x =
[[ 0.65  1.16  0.67  1.43  0.83  2.50  1.74]
 [ 1.13  0.92  1.93  1.20  1.26 -1.90  0.94]
 [ 0.06  1.38 -0.35  0.86  0.77  0.44 -0.30]
 [ 0.80  0.71  1.66  1.43  0.62 -0.85  1.08]
 [ 1.47  1.21  1.65  1.68 -0.11  1.82  0.94]
 [ 2.60  1.08  2.11  0.98  1.00  1.90  1.70]]
Which number is the fourth entry, reading row by row? 1.43
Which number is the entry in the bottom-right corner? 1.70
Which number is the 5th entry from the end, reading row by row? 2.11
The 1st entry in reading order -> 0.65
The entry just right of 1.20: 1.26
Which number is the third-last entry, reading row by row? 1.00
Which number is the entry directly below 0.62? -0.11
The top-right entry: 1.74
The first entry of the largest entry's row: 2.60
Which number is the 3rd entry in reading order? 0.67
The third entry on the main diagonal: -0.35
The entry directly above the largest entry: 1.47
Which number is the entry directly below 1.26? 0.77
The second smallest entry: -0.85
The entry directly below 1.74 -> 0.94
Which number is the entry just left of 1.26? 1.20
Which number is the entry just right of the largest entry? 1.08
The 2nd largest entry is 2.50
The 4th-last entry, reading row by row -> 0.98
The entry just left of -0.30: 0.44
Which number is the second entry in reading order? 1.16
Which number is the bottom entry of the column that holds the smallest entry? 1.90
Which number is the second entry on the main diagonal? 0.92
Which number is the entry directly above 2.11? 1.65
Which number is the second entry on the diagonal from the top-right corner? -1.90
The entry just left of 1.38 -> 0.06
Which number is the entry directly below -0.85? 1.82

-1.2	0.3	0.9	0.8	-1.5	-0.3	-0.5
-0.7	-0.2	-1.5	0.3	-1.5	-1.1	0.6
0.1	0.0	1.8	-1.7	-1.0	0.1	1.3
0.0	-0.2	-0.7	2.0	-0.1	1.0	1.7
Find the entry directly below -1.7.
A: 2.0
Find the second entry in reading order.
A: 0.3
Find the entry in the bottom-left corner.
A: 0.0
The entry just left of 0.6: -1.1
Find the entry directly above -1.1.
A: -0.3
Find the first entry in reading order.
A: -1.2
The entry in the top-right corner -> -0.5
Find the minimum.
A: -1.7
The entry just left of -1.7: 1.8
The entry just right of -1.0: 0.1
Find the last entry, reading row by row.
A: 1.7
The top entry of the column that holds the smallest entry: 0.8
The smallest entry in the last row -> -0.7
Find the third-last entry, reading row by row.
A: -0.1
Find the last entry of the smallest entry's row.
A: 1.3
Find the first entry in the row that holds the smallest entry.
A: 0.1
Find the second-last entry, reading row by row.
A: 1.0
